A state moves one step at a time under one of 6 hidden systems, and each row is a state written as 22 numbers. Each run below is a few steps of one system.
z105, trace 1, 11 rows:
[[-11 -13  -7   1  -1  -6   7 -15 -10   4   0   2  -7 -12   5  20 -15 -29
   -7  -3  12  -7]
 [  3   1  -3   8 -20  -3  -2 -19  -7  -4 -13  -3   1 -10  -1  13   9 -12
    2  32   7   7]
 [  4 -19  -6   7  -3   3   5  -9   9  -6   5  -3  14  15  27  -1  13  -7
    2  23  -7   2]
 [  8  -8  20  13 -15  -1   8  11  16 -11  -6  12  12   4  13 -20   9  -4
   -8  -3   7  10]
 [ -9  12  11 -14  -1   5  -2  13  13 -13  -9  -2   9  19  -1 -11  15  25
   -3   0   6   3]
 [-13   7   3 -11  11  -3  -4  13  19  16   9  -3   1  -3  13  -9   2  14
   -1 -25  -5 -16]
 [ -3   9   1   2  -8  11   1  13   6  13  -3 -11  -7 -18 -24   7 -10   8
   10 -25  -1  -2]
 [-13   8 -22 -13  11  15   7  -2 -19   3  10   0  -4 -10  -6  15  -1  -3
   20  -8  -1   3]
 [  9  -3 -12   7   5  -8  -8  -3 -19  15   9  13 -10 -28  -2   1  -2 -14
    8   8 -12  12]
 [ 22  -8  -8  14   4   2   0   0 -11 -17   3   2 -13   9 -11  10  -5  -4
    0  22 -13  19]
 [ 16   3   1   3  13  -8   3 -13 -10 -19  -1  20  -3  20  17 -11  -7 -13
  -13   5  -1  -2]]
z105, trace 2 (11 x 22):
[[  1   8  11   4   7  -4 -10   0  -8  15  14  -8  -7  -7 -20 -27  -4   9
   12  -2   8 -15]
 [  2  -7  -1  -2  13   4   3   3 -15   8  30 -17   0   7 -27   4  -8   7
    1   3   9 -11]
 [ 10  -1  -7  -5   0  -7   5  -2 -27  10  22   8   3  -6  -9  10  -6  -6
  -14  -2  19  -9]
 [ 13 -10 -18  -6 -14  -9 -13  -1 -23   9  -4   3  -3   3  -8  11  -2   6
  -14  18  11   0]
 [  3 -24 -22   5  -8 -10  -3  -1  -1  -3   1   1 -15  17  20   7  -4  -3
   -9  10  15  -6]
 [  6  -2  -1  17 -24  -7   0  -5   6  -9 -13   4 -13   6  13 -14   1  -2
    3   8  25  -8]
 [ -8  -5   1   3  -7   4  -2  -5   6  -4  -3 -13   3  20   7 -23  12  12
   16  16  16 -12]
 [ -7 -10  15   5   1  -1   6  10  11   9  24  -7   7   2   3 -24  10   5
    6  -5  18 -13]
 [  4   9  10  -3 -10   5   5  18  -3   6  17  -7   9  -2 -21  -4  11  21
    0  -5  19  -4]
 [  1   1 -19 -20   3   3  -1  16 -16  17  20   2   7   4  -1   5   6  20
   -2 -11   8  -8]
 [  7 -10 -20  -1 -10  -8  -8  18 -12  18   4   9 -17 -14  -5   3  -9   7
   -3 -15   9   2]]
z100, trace 3:
[[ -4  17  -4 -16  18  -2 -10  -1  -5   2 -13  19  -3  -1  11 -13  -5   3
   -1 -18 -19   0]
 [ -9  -8   6   5  15  -9 -20  -2  16  16  -4 -12 -13 -10  -5 -10  -9  -1
    6   2 -25  -5]
 [ -1   8  14  17  14   6  14 -10   7  -5  15  -7  -9 -17 -10   7 -12 -22
   10  -9  -8   0]
 [  7  15   7  -1   2   6   6 -21 -15  -3  -9  14  20 -14   4  -1   5 -22
    5  11 -16  11]
 [ -3 -23   9  -1   6  -1  -5  -7   6  -2  -4  -7  17  10   1   4   6  -8
  -12  27 -18  12]
 [  5  -5  15   9   4  -4  15   8  20 -19   7   2  -2   9   6  18  -4  -8
  -24  -5   0   8]
 [  8  24  -1  -5  -7   4   4  -4  13 -14 -22  12   6   9  22   4   4   5
   -6 -10 -11   0]
 [-21 -12   0  -8   1   2  -8   1  25  11 -13 -11   8   8  21 -11   4   7
    6  -8 -11 -11]
 [-20   2  18   7   2  -1   8  15  25   3   8  -5  -7 -20  -1  -3   4  -3
    7 -18   6   5]
 [  0  30   1  -4   6  12   8   2   0   1   9   6  10 -20   1   3  18   4
   18  -2 -14  10]
 [  4 -17  -3  -6   9  10  -3   6  -6  18  12  -2  25  -4   1  -7   6   0
    5   3 -28  10]]
z100, trace 4 (11 x 22):
[[  7  -1 -15  -8 -20  11   4  -1 -22   3  -3   0  10  12  -3  -7   3   9
    7  -4  26 -11]
 [-13 -16  -8 -15  -9  -8 -11  12 -17   9  -2   1  -4   7 -10  -8   4  13
   -5   6  29  -3]
 [  5   4 -12  -1  -4 -12  -6  13  -9   4  16  -3 -24  -1 -13  10   0  19
   -5   6  25  -6]
 [ 21   8 -24   4 -13   4  -2  -2 -20   9   7  -1  -8   3  -3  -1  -6  10
   10  -5  13 -16]
 [ -2 -17 -13  -5 -10   2  -8  -3 -26   9  -8  -2  -3   6 -14 -16  -9  -1
   10   1  20  -8]
 [ -8  -6  -4  -1   1 -14  -8   1 -20  -1   8   1 -21  -1 -17  -1  -2   1
   -3  17  30  -2]
 [ 23  12 -12   7  -9 -11  -5  -8 -17   2  12   0 -12   0  -5   7  -1   7
   -5  18  18 -12]
 [ 17 -10 -11   4 -19   4  -1 -11 -18   4  -4  -8   6  17  -7  -5  -9   2
    1   7  16 -18]
 [-12 -12  -1  -9 -11  -5   0  -1 -16  -4  -9   0  -5  13 -12  -3  -6  -2
   -9   3  36  -9]
 [ -2  12  -8  -5 -11 -16  -9   0  -8   2   0   0 -16  -1  -2  11   7  14
  -10  15  31  -9]
 [ 14   0 -19   6 -21   1  -2  -3  -4  12   8 -14  -3   6   2   7   2  15
    5   6  19 -20]]
z974, trace 5:
[[ -2  10  19  -1  13   0   1  16   1  10  18   1  -2 -21 -22  -9  -1   5
    3 -16  -5   6]
 [  6  14  -4  -8  22  13   3   0 -17   0  21  -8   2   3 -23  10  -2   9
    8   2 -15   1]
 [ 15  -9 -10  -6  21  -5  -7  -4 -21  10  11  10   1   1  -6   5 -18  -9
  -13  -5 -22   0]
 [  9   1  -1   4   6 -10 -13  -8 -13 -10 -19   6 -19   1 -18   9 -16  -7
  -10  14 -14  12]
 [  7   4  -6   9   9 -10  -4 -25   1 -15  -5   1 -14  14  19   3  -6 -12
   -4  21  -6  -8]
 [ 13  -7  11  17 -19  -9  -6 -17  11   5 -18  -2   6  -1  12 -13  -4 -14
   -6  10  -4  -9]
 [-14  -7  17   2 -16   9  11 -10  10 -15 -19 -10  17  10   1  -2   7 -11
    3  13  13   2]
 [-13   5  14  -9  -8  -3  10  -2  12   4   7   3  22  -6  17   4  16  -5
  -13   0  18  -7]
 [ -5   6   2  -9 -19   6  -1  15  14  15  -2 -11  17 -10  -6  16  15  19
   -5  -3   5   0]
 [-13  -2 -17 -15   1  15  12  17   6  -1   6  -3   3   5   8  21   3  10
    3 -23   0   3]
 [ -5  11 -14  -7   3  -2  -4  17  -3  11  -1  17 -15 -24   5   2  -1   4
    8 -25  -7  10]]
z337, trace 6 (11 x 22):
[[ -9  15   5   3  11   8   0  -1   7  15  10  -7  -3 -28  -6  -4   1  -2
   24 -11 -17  -1]
 [  4  -5   2   5  14  11   2   2  -9   8  18  -7   6 -16 -20   6   0  -6
   14   7 -25  15]
 [ 13  -5   8   2  15  -1   6   2 -18  -8  11  15   3  -8 -16   8  -5 -16
  -11   6 -16  24]
 [ 18  11   2  -4   7 -10  -9  -5 -15 -13 -14  19  -4   6  -6   6  -6  -3
  -20  15 -15  15]
 [ 12  -4  -4   2   6 -12 -13 -12   4 -10 -19   4  -7  23  14  -2 -12  -3
  -18   8 -15  -6]
 [ -1  -2  14  10  -6  -5  -2 -16  19  -6 -23  -6  -5  12  10 -10 -16 -12
   -5  -7   0 -17]
 [-16  13  17   5  -3   6   3 -21  16  -6 -11 -18   7   4   1  -7   2  -6
   12   7   6 -17]
 [-13   0  17   0  -1   7   8  -9  15   9  14 -19  25  -5   3   5  15  -3
    4  13   0  -8]
 [ -3   1  15  -5  -8  11  14  12   8   2  11  -7  28  -8 -12  19  13   2
   -8  -1  -1  11]
 [ -5  11  -5 -23   5  10  10  13  -7  -7   1  14  18   1   3  19  12   6
  -11  -8  -6  17]
 [ -5   0 -14 -18   5  -4 -10  15   2   6 -13  19   0  -5  17   5   5   8
  -10 -12 -19  14]]
z322, trace 7 (11 x 22):
[[ 15  13   8   0  -8  -7   5   3 -18  -2   3  22   2  -5  -4 -13  -4  -4
  -12 -15  23  -4]
 [ -5   6   0 -12  -3  -6 -23  -7  -8   8 -17 -11   1   7 -16  -8   5  19
    2  22   0  -6]
 [-14 -14  -8  -3   9  -8   4  -1   3   8  22 -12  -9  10   6   9  -8  -1
   -8  -5  22 -23]
 [  8  12   1   4 -30   8   7   1  -8   7 -12  -1   6 -20 -17  13  -3  -3
    3 -10  16   1]
 [-10  -2 -24 -10   2   8  -5 -13 -13  -2   0  -7   3   8  10   5  15   4
   18  27  -1   2]
 [  5 -28  -6  13  -8 -13   2  12   0   9  18   8  -8 -10  12  -3   1 -10
   -8   0  15   4]
 [ 15  15   3   9 -19   6   3  13   0 -17  -7   0  -6   5 -16   2  11  18
    4  11  11  15]
 [  0   7 -16 -14  14  -6  -7  -4 -14   0   9  12  -2  18  23 -20   8  11
    3   3   9 -13]
 [ -2 -17  10   5 -11 -12 -13  14   2  19  -4  -3  -9 -11 -17 -18  -9   6
   -5 -10  12  -5]
 [-10  21   0  -4   5   9   7  -1  -2 -13  10 -16 -11   7 -20  13   3  13
   12   5  16  -8]
 [  6   6 -17  -8   0  -4  -3 -13 -22  23  11   9   8 -14  11  -2  -3  -8
    3  -6   5 -17]]
z974, trace 8:
[[ -5 -10 -23 -14   2   7 -15   7 -23  11  -9   2  -5   2 -13  -7  -4  11
   14  -3  -4   6]
 [-11 -16  -4   5  22 -14  -4   8  -1  -7  14   6 -32   2   0  -3 -10  -7
   -3   1   4   6]
 [ 27  17   3  25  -4  -7  -2  -8  -5  -5   9   3 -21  -9  -8  -8  -5  -2
    8   9   3  -3]
 [ 13 -14  -7   5  -1  10  -2 -15 -18  -3   1  -6  14  22   0 -20  -1  -3
   12  17  -2  -7]
 [ -5 -23  19  -1   1 -13   0   1  -7  -2  -3  10   7   7  -6 -13  -7 -16
  -22   3  16   2]
 [  0  22  13  -2 -10 -10   0  -7  -1 -11  -3  -4  -4   3 -14  12   7   9
  -14  18  27  -6]
 [  5  -4 -18  -6 -11   1  -1  -7   2  13   8 -14  11  15  17  10   2  11
   -5   2  10 -27]
 [ -9 -23  -8  -1 -24   2   0  12   2  11 -18  -1  -1  -7  -3   5 -11  -5
   -3 -20  14   0]
 [-24   8 -11  -5  -4   2   7   5  -3 -12   0   5 -19 -10   3   9  11  -1
   17   2  25  10]
 [  7  -1 -13   9  -2  -7  -3  10   6  17  27   2  -7 -13  19  -9  17  12
   11   5   4  -4]
 [ 15 -19   0  13  -9  13   4  22   0  -2   6  -5   1   7 -17 -14  -1  10
   11  -8  -3  13]]
z469, trace 9 (11 x 22):
[[-13   5  12  -8  26 -12   3   3   9  -4  10  10 -10   2   8  -3 -11  -8
  -16 -21   1  -7]
 [  7  23   9   4  -8  -7 -15  -4   4   7 -20  -3 -10 -20 -19  11  -6   6
   -4   4 -13   3]
 [ -5  -4 -14   1  15  13   4 -14   8  -2   6 -19  -1  11   9  15  -9  -7
   13   0 -23 -10]
 [ -1  -8   9   9  -7  -2   7  -6  -2   9  -4  14   7 -27   5  -2  -8 -31
    0 -14  -2   7]
 [ -2   1   7   3  -1   8   1  -3  -2 -18 -10  -1   7   1  -9   4  16  -2
    9  30 -10  26]
 [ 14   2  -1   2  15  -7   9  -3   6  -9  21  12   6  13  29   0   5  -5
  -14   0  -8  -5]
 [ 20   4  19   5 -14   0  -5   8   1  -1 -21   9  10   1 -17 -13  -8   4
  -14 -11  -9   7]
 [-23   8   5 -13  19   8   1  -4  13 -18 -10 -10  -3  23   1   0  -2   6
    4  -3  -6  -5]
 [ -4  14   8   1   0 -17  -6  -6  17  18   0   4  -4 -24  15   4  -3  -7
  -10 -13  -4 -15]
 [  4   0   2   9 -10  16   0   1  12   4  -7 -21   6 -10 -18  14   1   5
   15   6 -22   9]
 [-12  -2  -8  -5  16  14  19  -4  -3  -6  16   8  10  -3  17   7   1 -20
    9 -15  -7   4]]
z337, trace 10 (11 x 22):
[[  0  -6   6   1 -19  -4  -2  -8  18   7 -13  -6  19  11  23  -7   4   0
  -11  -1   7 -19]
 [-23   1  12  -4 -14  11   9   7  22  -6 -12 -17   8   7  -2   0   6   8
    6 -10  18  -6]
 [-22  15   2 -12   5   9  12   3  11   7  17  -4  14 -10  15   4  18   4
   11 -10   8  -8]
 [ -4  -1  -3  -8  -8   8  -1  20   4  22   8  -3  16 -22  -5   7  14  13
    7  -7 -10  11]
 [ -5  -7 -11  -7  13  13  10  24  -5  -5  13   7  -4  -3  -9  14   0   4
    5 -16 -12  22]
 [  7  10 -10  -5  12  -5  -4   7 -16   3   1  28 -11 -18   5  -5  -2  -5
    0 -13 -14  16]
 [ 12  -4 -13   5   8  -7 -20   4  -7   0 -12   6 -23   1  -7 -11  -9   7
    6   8 -22  12]
 [ 13 -10   2  20  16  -7  -1  -8   1  -9   6   1 -21  10   2 -14 -21 -15
    1  -2 -10  -6]
 [ 13  12  18  14  -3  -6  -6 -23  -9  -3 -10  -1  -3  -3 -15 -17 -12 -14
    3   9   3 -11]
 [ -2  -5  11   1   6  -2  -4 -22  -5  -6   5 -20   9  18 -11   0   0  -2
   -4  31   5 -13]
 [  4  -6  17   3  -7  -8   8  -9   7   2   9  -8  18   4   0  15  -2 -11
  -26   9  14 -13]]
z322, trace 11, 11 rows:
[[  1  -5  10   7 -12  11   3 -20  -3  11 -10  -6  23  -4   3 -19  -5 -18
   14  -4  -2 -13]
 [-21 -17  18  -2   6   4   6  -4   0  -5   7 -11  16  -2 -13   2  10 -14
    2  22   4  12]
 [  6   8   8  -5   2  -8  10   6   4   1  22   8  15  -9   7  23  15   0
  -23   9   2   7]
 [ 19  -1 -13  -9 -12   5  -6  12   4   7 -10   1  16  11   8  11   6  20
  -13  -3 -18   5]
 [-18 -18 -15 -12   4   6   1  16   4 -10 -12   5  -9  19  11  -4  -5   6
    2 -18   1   7]
 [-16  14   4   3  -1  -8  -2   9  12  -2 -11  13 -25 -23   4  -6   0  -3
    9 -17   8   9]
 [  6  21   0  14   6   3  -6  -9  14   5   7 -13 -11 -10   4  -9   4   8
   25   6 -17  -9]
 [ 12 -13   6  11  11  12  10  -6  -8   5  24  -6  11   5  -5 -18 -10 -13
   12  -9  -9 -10]
 [  3  -2  20  -5   8   4   5   1 -22  -7   2   8  13  -5 -32  -2  -4 -11
   -6   7  -2  19]
 [  2  11  -1 -14  19 -16 -11  -7  -9  -2   7   5   0   5  -2  20   2   4
  -25  21 -10   1]
 [ 16  -7  -8   3  -8  -8  -5   1   9   8  -8  -3  -4  10   7  17 -18   2
  -25 -12  -7 -14]]
z469, trace 12:
[[ 21   7 -11   5   5  -6   5   8   3  -5  26  -2 -10   7   4  26   3  13
  -16   7  -1  -2]
 [ 20  -1 -16  -4 -13  10   1   1 -18   3 -15   8   6   9  -6   1 -17   0
   -4 -23  -4  -4]
 [-30 -17  -4 -12   3  -1  -9  -2  -3  -6 -25   2 -11   9   0 -14  -6  -5
    9  -1   7   5]
 [ -7   5   4  15  -3 -19  -4  -3  18   0   8  -2 -25 -13  16  -1   9  -1
    3  14  14  -5]
 [ 29  12  -4  16 -17  12   6  -5   1   6  12 -13  10  -2  -3   0   5   8
   14   7  -2 -10]
 [ -7 -15   1 -13   7  18  10   0 -17   4   8  -1  28  13  -5 -14  -2  -6
    6 -14   2  -4]
 [-22  -6  16 -14   8 -16  -6  13  -5   1   1  12  -2  -9 -11  -3   7  -1
  -17   6  17  13]
 [ 11  15  -9   0   3 -11  -6   6   7  -7   8  -6 -19   5  -3  25   6  20
  -13  18  -1   1]
 [ 21  -1 -23   3  -8   8   2  -3  -6   8  -2   0  -2  10   8   7 -19   0
    0 -23  -7 -17]
 [-22 -19  -1  -4 -10   7  -4  -2  -7   3 -27   2  -3  -5  -8 -17  -9 -13
   16 -11   7   6]
 [-22   2   3   6   5 -10  -1  -6  10  -7   9  -2 -16  -8  13  -3  17  -3
   11  25  15   4]]

Name the system that made each run.
trace 13:
[[ 22  -4  15   9   4 -15  -6  11   8   9  16  -5  -2  -1 -16   6 -10   8
  -27   0  -5  -4]
 [ 12  21  -4  -3  -1  15  10  -7  -6 -11 -11  -5   1  10 -14  18 -19  -1
   -3 -19  -7  -9]]
 : z100
trace 14:
[[  3   2  -6   0  14 -19 -16 -12   8   5  -2  -7 -20   6   6  15 -13   2
  -18  10 -14 -15]
 [ 12  -2   2  16 -15   5   9 -10  11  -5 -12 -10  -4   9   1   9 -23 -13
   -5 -19   2 -17]]
 : z322
trace 15, 2 rows:
[[-18 -14   0 -16  24  -4   0   3   9   0   4  -1   3  15  11   6  -9  -4
  -16 -14 -11  -6]
 [ -3  16  16   7 -13 -10   0  -1  13   3 -15   2 -10 -24 -10  14  -9  -9
  -12 -12   6  -1]]
 : z105
trace 16:
[[-15  -7   1  -3 -11   3   1  10  12  10  12 -25   2   4 -11   7   9  18
    4   5  22 -12]
 [ -5   8 -16 -12  -9  12  14   7 -13   9  16   2  11  -8   3  11  10   5
   10 -12  21  -5]]
 : z322
trace 17, 2 rows:
[[-10 -20 -13 -16   5  -2   4   7 -24   0   2  16   2  -1  -2  11  -5 -13
  -12  -7  10  13]
 [  1   7  -8   3 -12 -13 -12   8   3  -3 -16   8 -23 -14  -4  20   3   7
   -8  12   0  17]]
 : z322
trace 18, 2 rows:
[[-13 -25   2   3 -11  -6  -4   3 -13  -3 -15   9 -10  -5 -10 -12  -5 -14
    0   7  22  13]
 [ -7   6  -3   4   4 -12  -3  -5   6 -14  12  -6 -17   8   9   7  17   8
    0  33  16  -1]]
 : z105
trace 19 (2 x 22):
[[-31  -5  -3 -21  12   4   2  14  -6 -12  -1   8  -4   2  -4   4  11   3
    5  -1   6  20]
 [  7  17   1   4  14 -17  -4  13  12   8  24   7 -18 -14   9   4   7  12
   -9  -3  -5  -2]]
 : z974
trace 20 (2 x 22):
[[ -9  18   8  -2  18 -10  -6   2  17   9  14  -9 -14  -3   3  -7  -6  11
   -1 -16   1 -24]
 [  5  21   9   5  -6   6  -3  -9   1  20  -3  -7   6 -25 -13  -4  -6  -4
   13 -16  -9 -13]]
 : z100
trace 21, 2 rows:
[[ -5   8  -3 -11  -8 -12 -17   0 -10  -7 -26  14  -7   1  -2  -5  11   9
   -6  21   7  15]
 [  2 -11 -10   6  10 -10  -5  -1  13   3  23 -19 -14  18   9   6   1  13
   -4  15   4 -19]]
 : z100
trace 22:
[[  9  25  15   3  -7   6   3  -9  -5 -19 -20   6  -1  12 -11 -13 -10   0
    0 -10  10  -8]
 [-17   6   6 -15  10  -6 -14 -18   7  10 -11 -12  10  11   8 -11   1   5
   -2   7  -5 -23]]
 : z469
trace 23 (2 x 22):
[[  5 -14   8   3  19  -3   2   8  10   5  10  10   5   0  12 -11 -10 -11
  -10 -18 -25   3]
 [  2  11  22   2   8   7   2   9  11 -15 -15   2   0  -1 -21   2  -9   0
   -5 -12 -21  16]]
 : z322
trace 24 (2 x 22):
[[ -8   3  -5   9   0  10  11 -15 -14  -5  -2   4 -12 -13  -2  -8 -10 -24
   26  -8   9  -1]
 [ -4 -10   4   5   4  -8  -7  -8 -13  12  15   2   5 -18  -1 -15  14 -10
   12  28   2   7]]
 : z974
trace 25:
[[ -6 -10 -20 -11  10  14   9  -2 -24   5  23  -2  11   4   3   2   8  -3
   16   4   7  -1]
 [  8 -20  -1   0   0 -14  -9  19 -12  13  12  13  -7 -14 -11  -3  -3   0
  -16   1   2  15]]
 : z974
trace 26, 2 rows:
[[ -3  22 -12  -8   3   7  -2  -5 -23  -6  -8   9 -13   0 -10 -12  -5   4
   20  -9  12  -5]
 [ -8 -11  -8  -1  20 -11 -19  -8 -14  17  13  -5 -14  -7  -7 -15  -5  -1
   11  13  -7  -6]]
 : z105
trace 27, 2 rows:
[[  1  -3 -12 -18   5  -9 -10  -4 -10  13   9   8  17  11  24  -9  13  11
  -11  11   3 -12]
 [  7 -23  10   8  -9  -7  -6  25  12   6   3  -6  -6   5 -17  -6  -7  13
  -16  -8   6   4]]
 : z469
trace 28 (2 x 22):
[[-11  19  13  -5   5   0  -3  -2  -1 -18 -16  -6 -16   4 -29   5  -7   6
    0   5   8   4]
 [ -9  11  -5  -9  23  -5  -4 -22   1  12  16  -9   2  -1  14   5  -2  -6
    1   4 -11 -24]]
 : z105
trace 29 (2 x 22):
[[ -9 -24   3  -6  -7   7  -1  -8  -7   4 -17   4  23  10  10 -24  -1 -14
    3  -2   0   0]
 [-23   0  27  -4   2 -12   2   7  10  -9  -5   3  -3  -8 -11  -1   8  -5
  -14   7  19  10]]
 : z974
trace 30:
[[  7  11 -13   3 -12  12  13  11  -1 -13   2  14   2   3  20 -10  18   8
   17  -6  10   9]
 [  5  -1  -3  -8   2  -1 -11  14  -4   9   3  14   8   5  11 -35  13  17
    8  -5  -2   2]]
 : z469
trace 31 (2 x 22):
[[ -4  -3 -11 -20  19 -12 -10  -3 -10  16   9  11   7  -2  14  11  -1  -3
  -19   0 -14  -4]
 [  9   0  -1   8  -6  -9 -13   7  12  -1 -18  -5 -21  -6 -15  18 -11   6
  -11   3 -17  10]]
 : z974
